Each path below is one point turned by a fixed rotation once a step. After each direction that follows a path, write how fast that rotation turns it, in degrees per step (0 if it stays still).
Each turn is a multiple of 5 degrees from 10 to 175, or 0.
Each row of a path follows its step; steps can be skipped.

step 0: [  1  -5   2   2   7   9   9   3   4   0  -4  13   6  -8  -3  10   0  11
  -3 -17   0  -6   7 -11  -2   6   0  -6   4 -16  -8  -4  -6  -2  -6  -1
  10  -4  -1   9   1   0  -3   5   8  -6 -11  -2   1   1   3]
step 1: [ -7  -8  -3   6 -12   6   6  -1   5   3  -2   4   4  -1 -10  -5  -6  11
  -8   6  -9  -7 -13   2   5  -1 -19  -4  -6   3   2   4   5  -4 -11  -3
   2   2  -2  -1  -4 -15   6  -9   0   2  -2   4   6  -3   2]
step 2: [ 16  -6  -7  -2  -3   1   0  -1  -1 -12  -6  -7  -2   6 -21  -8 -10  -6
   3  -6  -4  -5  12  -4  -6   2  -1 -11  -3   2 -12  -2  -8  -2  -4   1
 -10  -5   4   2   2  -6  -8   3  -9   5  -1  -2  -4   0   1]
step 4: [  8   2  -4   2  -9 -20   3  -2   5   2  13   1   0  -1  -1   0  -1   0
  -4   2   6   6  -2  -6  13  14  -6  -2   6  13   1  -2 -16  -8   2  -7
   1  -4  -4   1  -1  -6   2  -4   3   2   4 -12   6  -3   7]
step 6: [  1  -4   1   1  -1   6   9 -11  -5   2   3  14   1   7  -1   0  11  -1
  -5  -9   1   5   4 -12   6  -2  -7   2   3 -10   6  -1  -7   3 -12  -8
   2   3   5   6 -15  -8   7   4  12  -5   2   2  -5   0 -10]
step 7: [  2   6  -1   8  -6   3  -7  -1   0  -2   6  15   9  -1 -15  -4   4  15
  -1  -1  -8  -7  -4 -12  -8   5  -3   2 -12   5   4   1   1  -7   3   3
   7  -6  10   5  -2  -6  -2  -9 -12  -1  -7   0   0  -1   8]
step 10: [ 13  15   5  -1   2 -14   2   1   5   6  10  -7   6  -7 -12  -3  -5   2
  -5  -4   1   2  -3   8  -3   1 -10  -6  10   3   6  -1  -7  -2   0   1
   9 -15   1  13   8   0  -5  -1   3   6   3   1  -2   8  -4]
step 11: [ -4  -3   6   8   3   2  11  15  -5   2   8  -9   7  -6  -1  -4   9  -6
  -6  10   6   1  11 -11  -4   1  -6   7   4   3  -4  -5  -1 -12  -6  -5
  -9  -5  -9  -2 -12  -1   3   6   7   1   1   0   8   4   5]
step 14: [  4  -1   9   4  -1   9  -6  10  -4 -10  -6   4   2   4  -1 -11   3   9
  -3   5  -1   3   3  -3   6   6   2  -1  -4  -6  -2   1 -17  -9  -6   4
  -8   0   6  -3  10 -18   1   2   8   5  -9   6  -7 -11   1]
Speeds:
[-3 -2 -1  2  0  1  1  4  1  0  2  2 -1 -4  3  1 -4  4 -3 -1  2 -1 -1  0
  1  2  2  1 -1  3  0 -1 -1 -3  0  1  0 -1 -3 -1 -1  1  0  0 -1  0 -1 -2
  3 -2  1] | 100
[-1  2 -1 -1  3 -4  1  0 -2  2  2 -2 -1  4 -1 -1 -4  1  0 -1 -3 -1 -1 -1
  0  5  1 -2 -3  1  2  1  2 -1  0  0  1  1  2  1 -1  0  0  0 -3  2  0  1
  1  3  0] | 130
[ 1  2 -2 -1  1  0  2  1  1  0  0  0 -1  0  0  0  0 -2  1 -5  2  1  2 -2
  4  1  0 -3  0  2 -3 -4 -2  1 -3 -3  1 -2  2 -1  1  4  1 -1 -1 -1 -2  2
 -1 -2 -1] | 175

step 1: [  2  -3  -9  -2  -5   3   3  -3 -10  -7  -2  -4   0   1  12  14  -2  -3
   0  -5   6  11  -2   3   9   3   7   0  -1  -7  -5  -6 -11  -5   6  -4
   9   0 -10  -5   6  -7  -4   5   6   4  -2  12  -1   3  -8]
step 2: [  8   6  -2   5   1  -2  -5  -1  18  -4   9  10   0   5   2   2   3   5
   2  -6  14   0  -8   3 -10  -7  -3   1   3   1  -1   5  -1   5   0  -4
  -6   0  12   3   2  -2   0   4   5   5  -2  11 -10  -9   4]
step 3: [ -4   5  -8  -7  -4   5   5  -4   2  -6  -7  -9  -6  -3 -15   0  -6  -6
   1  -6   8  -7   0   2  -5   2   0 -13   1   4 -10   6   6  -3  -5   2
   2  -5  -3  -8  -2  12  -7   6   0   2  -6   7   2  12  -4]
step 5: [ -5   1   4  -4   2   4   4  -2  -5  -7   1   6   4  -5   5  14   0   7
   2   6   7  -2   3  -2 -10  11  -1  -8  11   6  -1   1   7   0  11  -5
   8   4   3  -5   0  -5  -1  -1  -5 -18   4   4  11  -2  -6]
step 6: [ -2 -14  -4  -1 -10  -1  -6   9  -2  -8   0   0   5   9   4  -3 -11   4
  -1 -13   6   8   2   0  -6  -6   5   4   0  -8  -9  -7   4   2   9   2
  -4  -8  -2   6  -2  -2  -7  -5  -5  -1  -2  -4 -15  -2  -6]
step 11: [ -6 -14   1  -3  -3  -9  -2  -3  -4 -10  -2  -7  -4   8   7  15  -7  -4
  15  -3   0  -1  -1   4  -3  -1  -9  -2  -5  -1   1  -5   5  -5   2   1
   8  -4  -9  -9  -8  -7   1   0   3  -2  -6   4   1   6  -4]
step 12: [  1   1  -6   7   4  -1  -2   0   3  -5  11  -1   3  -4  -4   8   6   5
  13 -12   1  13   0   5 -11  -3   1  12   7  -2  -6  -5  -4  10  -2  -5
  -4  -4   0  10   8   5  -5   1   2  -5   9   3   4 -13  -2]
step 13: [ 10   9  -8  -8   4  -2   6  -1  -6  -4  -5   9  -7   2  -4   7 -13   0
  -8 -12  11   5   4  -7   2  -4   7  -9   4   3  -7   3   0  -2   4   7
   4  -5  -5  -3   2  -4   5   9   0  -3  -9   8   4   1  -2]
step 14: [  1  -3 -15  11  -3   1  -9  -2  17   1  -1 -14  -5   5  11  -4   5   9
  -2   3   6  -3  -1  -6   0   1   4   1   3  -2   2  -4  -2   5  -2   2
  -6  -3   7  -3  -3   3  -8   6  -3   0 -11   9  -8   0   5]
Speeds:
[-3  2 -2  3  0  1  0  0  2  2  1  0  0  0  3  1 -2  2  2  0 -2 -2  0  2
  0  0  3  3 -2 -1 -1 -1 -2 -3  1 -3 -2 -3 -1  1  1 -3 -4  2  0  1 -1 -4
  0  3  1] | 140
[-1 -2 -1 -1 -4  0  2  0  3  2 -3  2  2 -3  0 -1  1  1 -2  0  1  1  2 -3
  1  0  1  1  3  0  1  3  2 -1  4  0  0 -1  0 -2 -1  2 -1 -1 -3 -3  2 -3
 -2  1  2] | 35
[-2 -4  1  4 -3 -2  0  0 -1  1 -3  1  2  2  4  0 -3 -1  0  1  2  2 -1  1
  3  0  0 -1  1  1  2 -2 -1  2 -2  2 -2 -2 -3 -1  1  4  0  1  1  2 -3  0
  0 -2  0] | 145
[ 0  3 -3  1 -2  3 -2 -1  0 -1 -2  0 -1 -2 -2 -2  0  1  0 -1  0  0 -1 -1
  1 -4 -2 -1  0  1  2  3 -1  0  1  2 -2  3 -4  0 -1 -1 -2  5  0  2 -1  1
  0 -3  2] | 65
